The rows below come in pairs that one turn or mirror swaps. Which row does each named row swap with?
The rows were stretched afterwards, more along some directions than others.
Z133: [ 14  -7  -8  -9  -8 -19   7  13  -1   2   4   8   1   1 -11   1  14  -2
 -17]
Z479: [  1   7   5   8  -9  -4  21  32  15 -10  -5 -23  -4  18  25 -16  14   9
  -3]
Z835: [  7 -11 -13   6 -23  -2  -8  21  -7   5  -2  -9  13  16   4 -14  12   3
 -22]
Z52: [ -3   4   3  11  -7   3  12  26  13 -10  -6 -19  -6  26  30 -15  21  20
  -9]
Z20: [  9 -21  25 -14  31   4 -22  -6  14  -6 -12  10  11  12  -5   9  20  19
 -15]
Z31: [ 10  16  12  -1   9 -10   3   9  -6   1 -10  -3  -9 -16   7  11  -7 -13
  25]
Z246: [ 15  16  -3   8 -38  11  13  17  -5   0  12   6  10  -8  -3  -7 -25  -9
  -4]
Z892: [  4  19  -2  11 -46   5  11   6  -2   0  16  -6  -2 -14 -15 -10 -39 -14
   5]
Z89: [ 11   3  36  -1  24  -2  -7  -2   4  -4 -10   7   2 -10  -2   6  -2 -14
  13]
Z983: [  1  12 -15   3 -18  -5  28  23  16  -2   8  -9 -15   0   8 -13  -9  -2
   4]
Z618: [ -5   4   6  13   4   8   2  19  10 -16  -9 -20  -5  30  26 -13  23  29
  -4]
Z973: [  5  -1   4  -2  20   3 -22 -21 -13 -23  -6  -7  -5   6  -9   6  24   9
   2]
Z832: [  7  -4  14   4   5   8 -18 -16   1 -25  -9 -20  -7   8   3  -9   7  -2
  13]
Z745: [ 13   9   8   9 -31  16   7 -19   7  -8   1 -10  -3  -6  -2 -13 -37 -20
   5]
Z863: [ -4  24 -14   3 -18 -10   1   4 -10  10   2 -15 -11 -28  -9   9 -17  -5
  35]
Z665: [ 16  -7  -5  -6   1 -23   2  14   3   5   7   4   4 -11 -22   6  11  -8
  -8]
Z350: [  0 -22   9 -12   5  14 -20   2  13  -6  -6  -1  15  22   4  -4  23  32
 -29]
Z862: [ -2  11   8   3  -9  21   9  -5   4 -29  14  -5 -11  11   1  -6  -4  14
   4]
Z465: [-10  30  -8   4 -11   7   7  10  -3 -13  11 -29 -19 -13   2   2  -3  15
  34]
Z564: [  1  18   5  11  -8  24  12  -5   6 -25   5   2  -8  19   6  -6   3  23
  -1]
Z394: [  7   3  -8   3 -19 -10  19  23  17   2   4  -7  -3   0   1 -10  -2   1
  -8]
Z399: [ 15 -13   4  -8  15  -1 -20 -15 -18 -14  -5   4  -2   7  -6  11  26  -1
  -4]
Z58: [  8 -13   0  -8  15 -11 -26  -3 -24  -1   9   7   5 -13 -32  10  22  -5
   0]
Z643: [ -2 -13  11 -11  -2  18 -20  -7  10  -6  -5   1  21  21   7  -6  21  29
 -38]
Z130: [ 16  17   9   4   1  -9   0   9  -8  -1  -6 -18 -15 -20  11   2 -11 -15
  31]
Z22: [ -9  21   1   6 -13  19  11  -6   9 -26  13  -9 -10  12  -4  -7  -5  18
   7]
Z704: [ 22  10  32  -2  29  -6  -4   1   4 -16  -7 -10  -8  -6   6  11   5  -4
  25]
Z259: [  1  25  -1   9 -44  10  17   2   6   2  15  -1   8 -14 -11 -11 -41 -13
  -1]
Z772: [ 14   6  11   2  -2   8  -7 -14   5 -32  -9 -20 -12   6   5  -2  -5 -13
  18]
Z283: [  8  -1   7   1  13   8 -20 -24  -6 -23  -6 -13 -13   3  -1   0  10   4
  12]
Z867: [ -9   5   6   8   7   7  -4  18   8 -14 -12 -20  -1  31  25  -9  32  33
  -6]
Z683: [ 12  16   6   1  -7  -8  -3   8  -7   2  -1 -15  -7 -27   5   2 -19 -19
  31]
Z297: [  5 -14  -9   7 -20   2 -16  17  -8   3   0 -10  19  18   3 -14  15  12
 -28]
Z740: [ -4  16  13  10 -15  18   8  -7   9 -25   8 -10 -15  12   1  -7 -11  12
  10]
Z592: [ -3  20  -4   5 -13 -10  -8  14 -10   6   0 -25  -6 -28  -6  -2 -13  -7
  34]
Z937: [ 20  -7   2  -3  10 -10 -20 -18 -16   4   4   3   3 -13 -29  11   5  -3
   0]
Z251: [ 16 -10  11  -2  16   6 -26 -19 -15 -15  -8 -10  -8   5   4   4  20   6
   6]
Z487: [ -1 -19  -9   2 -16  11 -19  14  -4   3  -3 -10  14  23   6 -15  17  23
 -33]
Z414: [ 15   9  11  -2   3 -11   1  11 -10   5  -5  -1  -1 -21   7   8 -11 -23
  27]
Z454: [  9 -18  24 -18  21   5 -12   3  11  -8 -15  11   7  19  12   5  20  20
 -17]
Z796: [  2  24   3  10 -40  10  20  -2   4   3  15   3   4 -16 -11  -9 -41  -9
  -3]
Z726: [ -5 -23  -5  -4  -8  11 -22   4  -4   3  -5  -8  17  23   1 -11  24  33
 -33]

Z31 swaps with Z399
Z772 swaps with Z863
Z867 swaps with Z835
Z892 swaps with Z740
Z983 swaps with Z643

